Families of rows that turns and mirrors carry onto each other, the same ones carrying the whole set onto itself: the rest of each named row's family, in list order:
13 families of 3 rows:
Z716: [-2.62 -0.40 -1.62  0.64  1.70 -2.33  1.29 -2.14 -2.43 -1.39 -3.13  1.05
 -3.01  0.45 -1.73  1.40 -1.55  1.84]
Z775: [-2.87 -0.11 -0.51  2.06 -2.94 -1.74 -2.84  0.74 -1.47 -0.97 -1.89  2.22
 -0.23  1.89 -0.32 -0.74  3.70 -0.22]
Z858: [ 0.71  1.38  0.00 -0.18 -1.63 -1.85 -4.98 -1.64  0.27 -0.93 -0.82 -0.53
 -1.72 -1.83  2.34 -2.27  3.81 -0.51]
Z644: [-1.15 -0.84 -0.11  2.59  3.98 -2.75  1.02 -1.36 -1.98 -1.14 -1.51  1.76
 -2.65  0.17 -1.80 -0.51 -0.57  1.70]
Z452: [-1.17 -1.46 -0.39 -2.00 -0.48 -0.78  1.73 -2.21  0.45  1.24 -1.81 -0.45
  3.03 -0.16 -1.77 -1.18 -1.03 -4.26]
Z980: [ 0.94  1.13 -0.62 -0.35 -3.06 -1.50 -2.83  1.03 -1.35 -4.36 -0.17  1.97
 -2.25  0.32 -0.11 -2.28  2.90 -1.83]
Z854: [ 2.09  1.39  0.33 -0.50 -1.41 -1.58 -3.78  1.32 -0.71 -2.08 -1.79  0.33
  0.47  0.51 -0.40 -0.91  4.85  0.29]
Z443: [ 0.19  0.64 -1.12 -3.62  0.91  0.34  1.14 -1.33 -0.15 -0.90 -2.27 -2.21
  2.86 -0.96 -1.68 -0.55  1.09 -3.70]
Z602: [-1.22  0.89  0.11 -0.39 -2.54 -1.26 -5.44  0.06 -0.39 -2.23  0.31  1.12
 -1.25 -2.18  1.92 -1.08  3.15 -1.03]
Z173: [-0.25  0.02 -0.53  2.70  1.44 -0.97  1.93 -1.09 -2.64 -2.15  1.82 -0.38
 -1.33 -2.23 -1.44  1.16  0.13  2.71]
Z490: [-1.28 -1.15  0.85 -0.49  2.42 -0.99  2.01 -1.35 -0.53  0.42 -0.49  2.30
 -1.75 -1.31 -0.94  0.42 -1.15  3.69]
Z252: [-1.04 -0.42  1.22  0.96 -3.53 -1.68 -5.96 -0.09 -1.23 -1.65 -0.52 -0.10
 -0.34 -1.95 -0.03 -2.41  1.09 -1.61]
Z79: [-0.72  0.96 -1.84  0.36  2.82 -1.62  1.29 -1.13 -1.48 -4.03 -2.14  1.91
 -2.61 -1.27 -0.30 -0.30 -0.94  2.99]
Z900: [-0.85  1.08 -2.14 -0.78  0.25 -1.56 -1.16 -1.45  0.82  0.44 -0.82 -2.10
  0.92 -3.18 -1.61 -0.67 -2.50 -5.25]
Z687: [-0.89 -0.31  0.67 -3.14 -0.39 -2.90  0.35 -1.37  1.65  1.86  0.16 -0.19
  3.42 -0.28 -1.87 -0.41 -0.70 -3.46]
Z187: [ 0.87 -0.19 -1.38  0.77  4.45 -0.95  1.68 -1.05 -1.45 -3.50 -1.41  1.09
 -0.74 -0.63 -1.11  0.04  1.14  2.25]
Z674: [-0.35  1.22  0.02 -1.37  1.92 -2.21  0.89 -3.90 -3.19 -0.58  0.25  2.47
 -3.39 -0.30  1.32  1.12  0.13  1.52]
Z658: [-1.88 -1.35 -1.15 -3.24 -0.65  0.01 -0.37 -0.75  1.49  0.12 -0.54 -0.62
  2.44 -3.14 -1.72 -3.94 -0.76 -2.86]
Z862: [-1.73  1.61 -3.30 -3.72 -0.31 -0.49  1.39 -0.70  1.95  0.27 -0.19  0.65
  1.36 -1.67 -1.17  0.71  0.08 -3.55]
Z981: [ 1.33  1.02  0.95 -0.20 -3.70 -2.52 -4.03  1.95 -0.26 -2.93 -0.76  1.19
  1.01 -0.81  0.26 -0.51  2.50 -0.04]
Z842: [ 0.04  1.33  0.06 -3.48  0.45 -1.29  0.85 -1.75  0.16 -0.08 -1.80 -3.08
  2.03 -2.31 -1.11 -1.02 -1.81 -3.33]
Z866: [-2.90  0.46 -0.48  0.85  3.12 -2.12  1.32 -2.51 -3.08 -1.27 -0.84 -0.42
 -2.60  0.01 -2.50 -0.71 -0.98  2.07]
Z472: [-0.34 -1.70 -0.53  2.19 -2.86 -3.64 -4.85  0.81 -0.94 -3.08 -1.22  1.12
  0.14 -0.89 -0.90 -1.69  1.81 -0.99]
Z996: [-2.02 -0.03 -1.47  1.37  3.89 -2.57  1.66 -2.06 -0.52  1.41 -1.79  0.91
 -1.77  0.98 -0.74 -2.15 -0.04  2.03]
Z746: [ 2.15 -0.03  0.63 -3.06 -0.99 -1.19  2.00 -1.40  0.51 -0.77  0.76 -0.77
  1.71 -0.95 -0.84 -1.58 -0.74 -4.55]
Z124: [-0.35  0.11 -0.26  0.77 -3.31 -2.32 -4.48  0.97 -0.72 -0.90 -1.92  1.37
 -0.55  1.28 -0.96 -3.30  3.38 -0.87]
Z96: [-1.32 -0.89 -0.49  0.70 -2.89 -2.38 -4.55 -0.91 -0.46 -3.22 -0.79  2.54
 -0.18  0.20  0.58 -3.17  3.19  0.14]
Z752: [ 0.40  0.55 -3.68  1.83  0.79 -1.42  1.47 -1.72 -0.64 -0.86 -0.39  1.49
 -2.41 -1.24 -0.56 -1.16 -2.35  3.27]
Z579: [-2.54  0.48  1.87  0.21 -1.85 -1.25 -5.34  1.42 -1.70 -1.48 -1.26  0.74
 -2.21 -1.34 -1.17 -0.88  2.81  0.05]
Z870: [ 1.17  0.12 -1.68 -2.99 -0.82 -1.82  1.29 -2.55 -1.25  0.24  2.73 -0.91
  2.28 -2.05 -0.73 -3.43 -0.85 -2.24]
Z604: [-2.09  0.19 -0.27  1.29  0.79 -1.43  0.50 -0.50 -2.35 -0.82 -0.36  2.47
 -2.88 -0.44 -1.68  1.42 -1.92  3.46]
Z384: [-1.74 -1.72  0.17  0.42  0.18 -1.92 -0.07 -1.42  0.52  1.22 -0.45 -1.58
  3.70 -0.83 -1.28 -2.25  0.31 -4.50]
Z401: [ 0.53  0.68  0.57  1.49 -4.50 -1.60 -4.25 -0.56 -0.74 -0.60 -1.32  1.23
 -1.09 -0.65  1.25  1.51  1.31 -0.53]
Z167: [-1.19  0.75 -1.64 -3.74  0.17 -0.91  0.83 -0.38  1.62  1.10  1.64 -0.73
  2.19 -2.92 -0.99 -1.05 -1.19 -3.06]
Z838: [-1.17 -0.18 -1.57 -3.36  0.55 -1.32  0.34 -2.02  2.08  1.76 -0.91  0.33
  1.42 -1.94 -0.97 -2.45 -3.14 -2.63]
Z121: [ 0.66  1.60  0.31 -0.44  3.25 -1.85  2.18 -1.93 -2.31 -2.21 -0.57  0.71
 -4.48  0.03 -0.78 -0.21 -0.68  0.37]
Z526: [ 0.57 -0.76 -0.87 -2.78 -0.70 -3.26  0.15 -1.85  1.55  2.34 -1.91 -1.81
  2.14 -0.55 -1.38 -2.05 -1.68 -2.42]
Z642: [-1.18  1.80 -1.04 -0.63 -1.82 -2.81 -4.27  0.70 -2.81 -2.98  1.60  2.10
 -1.20 -1.40 -0.88 -0.67  2.55 -2.97]
Z283: [-1.38  0.76 -0.48  0.59  1.78 -0.48  1.61 -1.73 -2.58 -1.10  1.13  0.37
 -2.95 -1.72  0.05  0.48 -0.57  3.79]

Same family as Z187: Z854, Z443
Same family as Z862: Z858, Z173
Same family as Z752: Z900, Z401
Same family as Z842: Z79, Z981
Same family as Z687: Z866, Z96
Same family as Z604: Z252, Z838
Same family as Z526: Z716, Z472
Same family as Z602: Z167, Z283
Same family as Z674: Z870, Z642

Families of rows that turns and mirrors carry onto each other, the same ones carrying the whole set onto itself: the rest of each named row's family, in list order:
4 families of 8 rows:
Z390: [ 4.20 -0.63 -0.80  0.91  0.72 -0.42  2.94  0.98  2.22  2.06]
Z527: [-3.97 -1.71  1.69  0.27 -1.50  0.89  0.11 -0.52 -1.03 -0.39]
Z628: [ 0.90 -0.75  2.92  1.93  1.83 -2.58 -0.70  0.67 -0.48  0.04]
Z242: [-3.55 -0.81  1.80  0.35 -1.72  1.59 -0.75  0.75 -0.87 -1.47]
Z153: [ 0.64  0.12  2.00  1.93 -3.86  1.59  2.23  1.16 -0.25  3.16]
Z129: [ 0.05 -1.15 -2.09 -1.40 -3.46  2.90  2.10  0.24  1.68  0.91]
Z572: [-0.75  0.05  2.90  2.36 -1.61  0.39  3.03 -2.70  1.12 -0.07]
Z875: [ 1.12 -1.24  1.69  1.53 -2.70 -0.48  3.81  1.54 -0.12  3.75]
Z621: [ 1.20 -1.32  0.42 -0.95 -1.40  0.25 -0.68  5.41  0.88  0.47]
Z912: [-2.04 -1.06  3.82 -0.56  0.00  1.16 -0.56  1.64 -1.78 -0.77]
Z329: [ 0.45 -0.02 -0.24 -0.90 -0.84 -0.85 -0.57  4.78 -1.73  0.85]
Z974: [ 0.81  0.95 -0.01 -0.68  2.77 -0.19  0.33 -1.10  1.12 -2.48]
Z149: [-0.05  0.04 -0.21 -1.65  1.07  0.63 -0.79 -0.01  0.78 -3.69]
Z394: [ 0.51 -1.15  1.51  0.79 -0.78  0.98  3.62 -3.34  2.32 -0.71]
Z235: [-2.36 -0.84  3.11 -0.65 -1.86  2.49  0.61  0.10 -1.86  0.24]
Z313: [ 1.45 -0.98 -1.51 -2.02  0.41  0.23  0.27  4.58 -0.33  0.09]
Z804: [-0.49 -0.50 -0.58 -2.75 -2.78  1.90  2.08  1.88  3.19  0.80]
Z531: [ 0.70  0.56  2.48  2.52  1.55 -2.10 -0.21  1.49 -1.48  1.06]
Z162: [ 0.67 -2.11  0.32 -0.50 -2.22  0.15 -1.29  4.69 -0.42 -0.30]
Z896: [ 0.05 -1.92  1.44  0.92 -4.07  0.81  2.98  3.07 -0.31  2.44]
Z271: [ 2.89  0.11 -2.38  0.95 -1.19 -0.47  3.84  0.34  2.50  0.65]
Z903: [ 1.42 -0.57  1.96  2.64  1.19 -1.82  0.90 -0.34 -2.58 -0.72]
Z193: [ 0.06 -1.58 -0.93 -0.79  2.88 -0.46  0.02  0.57  1.62 -2.60]
Z797: [ 4.91 -0.22 -0.82  0.24 -0.17 -0.66  1.25  1.51  2.26  1.43]
Z186: [ 3.26  0.03  2.04  2.80  0.37 -1.61  0.97  1.51 -1.84  0.48]
Z189: [ 3.25 -0.31 -1.76  0.57  0.27 -2.28  2.44  1.50  2.64 -0.17]
Z143: [ 0.53  0.38  1.85  2.56 -3.97 -0.45  1.57  1.02 -0.07  3.06]
Z753: [ 0.17  0.15  0.47  1.02  0.58  0.18  2.66 -3.77  1.64  1.29]
Z303: [-0.49 -0.10  0.64  2.18  0.42  0.88  2.91 -3.68  0.35  0.20]
Z355: [ 0.01 -1.92 -1.56 -1.33 -2.46  3.27  2.45  0.29  2.76 -0.47]
Z745: [ 0.46 -2.33 -1.02 -2.08  2.25  0.82 -0.21 -0.06  1.29 -2.11]
Z135: [-2.58 -0.97 -0.61 -2.45 -1.64  2.23  2.25  0.39  2.71 -0.48]

Same family as Z129: Z527, Z628, Z162, Z797, Z143, Z753, Z745
Same family as Z390: Z242, Z153, Z621, Z531, Z193, Z303, Z355
Same family as Z572: Z912, Z974, Z313, Z896, Z271, Z186, Z135

Families of rows that turns and mirrors carry onto each other, the same ones carrying the whole set onto itself: the rest of each named row's family, in list order:
6 families of 5 rows:
Z41: [ 2.29  0.45  0.39  1.08 -3.32  2.29  0.58 -0.96 -1.47  0.55 -0.64  0.62
  0.06]
Z672: [-1.49  0.27  0.70 -1.62 -0.04 -1.92  1.39 -1.00  1.18 -0.63  2.28  2.21
  0.41]
Z19: [ 1.80  3.68 -0.72 -1.02 -0.80 -0.21 -0.01 -0.28  2.32  1.73 -1.36 -3.67
  0.53]
Z773: [ 2.94 -1.31  2.43 -0.54 -2.37  2.39  1.96 -1.92 -2.49  0.94 -0.89 -0.06
 -1.91]
Z806: [-0.10 -0.40  0.87  1.30  0.38  0.61  1.85 -0.76  0.54  3.60  0.74 -5.42
 -3.44]
Z992: [ 3.49 -2.50  1.24  0.68 -2.41  1.07  1.19 -1.05 -1.50  0.00 -1.58  0.22
 -0.59]
Z444: [-1.46  1.14  0.39  0.58 -0.27 -1.15  1.34  0.28  0.32  0.23  3.92  1.39
 -0.66]
Z32: [-0.22  0.33  0.00 -1.36  1.25 -3.19  1.84 -0.71  0.42 -0.77  3.34  1.00
 -1.12]
Z157: [ 2.51 -1.33  1.03 -0.84 -3.30  2.15  1.14 -2.58 -1.21  0.98 -2.06 -0.16
 -0.18]
Z989: [ 0.67  2.56  1.77 -3.68 -1.54 -1.73  0.00 -0.96  3.24  0.79 -1.57 -3.61
  0.45]
Z940: [-0.89 -1.93  3.24 -0.83 -1.05 -0.18  1.76 -2.89  0.31  2.61  0.42 -4.71
 -4.21]
Z3: [ 2.12 -2.57  2.74 -1.60 -0.73  1.12 -2.76  2.21  1.62 -0.35  3.15 -1.09
 -2.66]
Z5: [-1.56 -0.05  0.03 -1.73 -1.31 -2.63  2.45  0.30  0.46 -0.72  2.31  1.64
 -0.77]
Z558: [-0.63 -2.46  1.88 -0.60  1.13 -0.15  2.27 -1.59  0.63  2.18  1.58 -5.09
 -3.90]
Z55: [ 3.24  3.27  1.63 -3.32  0.46 -0.81 -0.81  0.58  3.02  0.19 -1.04 -2.74
 -0.01]
Z802: [ 1.67  2.57  1.16 -2.25 -1.12 -1.72 -0.85 -1.53  2.99  1.07 -0.80 -4.93
  0.52]
Z778: [ 0.36 -2.30  1.43 -0.25  0.46 -1.13  2.41 -2.74  0.02  4.25  1.07 -4.20
 -2.74]
Z749: [-0.74 -1.28  2.79  0.33  1.55 -0.95  3.56 -1.98  0.53  2.66  0.11 -3.24
 -3.35]
Z269: [ 1.56 -1.68  1.42 -2.00 -1.42  0.31 -3.02  2.22  1.74  0.08  2.91 -1.00
 -4.11]
Z544: [-0.58 -1.88  1.88  0.25  0.11 -0.54  0.68 -2.80  0.63  2.56  1.17 -4.69
 -4.63]
Z724: [ 2.17  2.29  0.21 -3.66 -0.30 -0.54 -0.55 -0.74  3.09  1.43 -1.14 -4.75
  0.06]
Z959: [ 1.67 -0.61  1.78 -0.07 -0.58  1.22 -2.50  3.09  1.64  1.54  3.77 -2.35
 -2.95]
Z643: [ 2.73 -1.26  1.61 -0.37 -4.52  1.19  1.34 -1.27 -1.23  0.19 -1.64 -0.98
  0.52]
Z611: [ 2.81  1.91  0.31 -2.58 -0.22 -2.07 -0.72 -0.06  3.39  1.78 -1.37 -2.81
  1.39]
Z45: [ 3.77 -1.73  1.72 -2.09 -0.44  0.59 -3.17  1.60  0.79  0.97  3.31 -2.01
 -2.98]
Z306: [-2.41  0.11  1.30 -2.08 -0.65 -2.43  2.22 -0.87  0.58 -1.26  2.07  1.22
 -2.20]
Z407: [-1.06  1.87  1.45 -2.96  1.12 -2.64  1.86 -0.73  1.26  0.93  2.98  1.12
 -0.87]
Z814: [ 1.65 -0.93  3.09 -3.17 -1.53  0.49 -3.29  1.51  1.90 -0.24  2.54 -1.98
 -3.91]
Z397: [ 3.44 -1.74  3.73 -1.84 -1.05  1.75 -2.77  2.06  1.50  1.75  1.42 -0.88
 -2.78]
Z737: [ 1.99 -1.42  2.50 -1.13 -4.30  1.82  0.78 -0.82 -0.74 -0.43 -2.26  0.02
 -1.15]

Same family as Z3: Z672, Z157, Z558, Z724
Same family as Z802: Z5, Z269, Z544, Z643
Same family as Z940: Z989, Z306, Z814, Z737
Same family as Z32: Z992, Z778, Z611, Z45
Same family as Z397: Z773, Z55, Z749, Z407

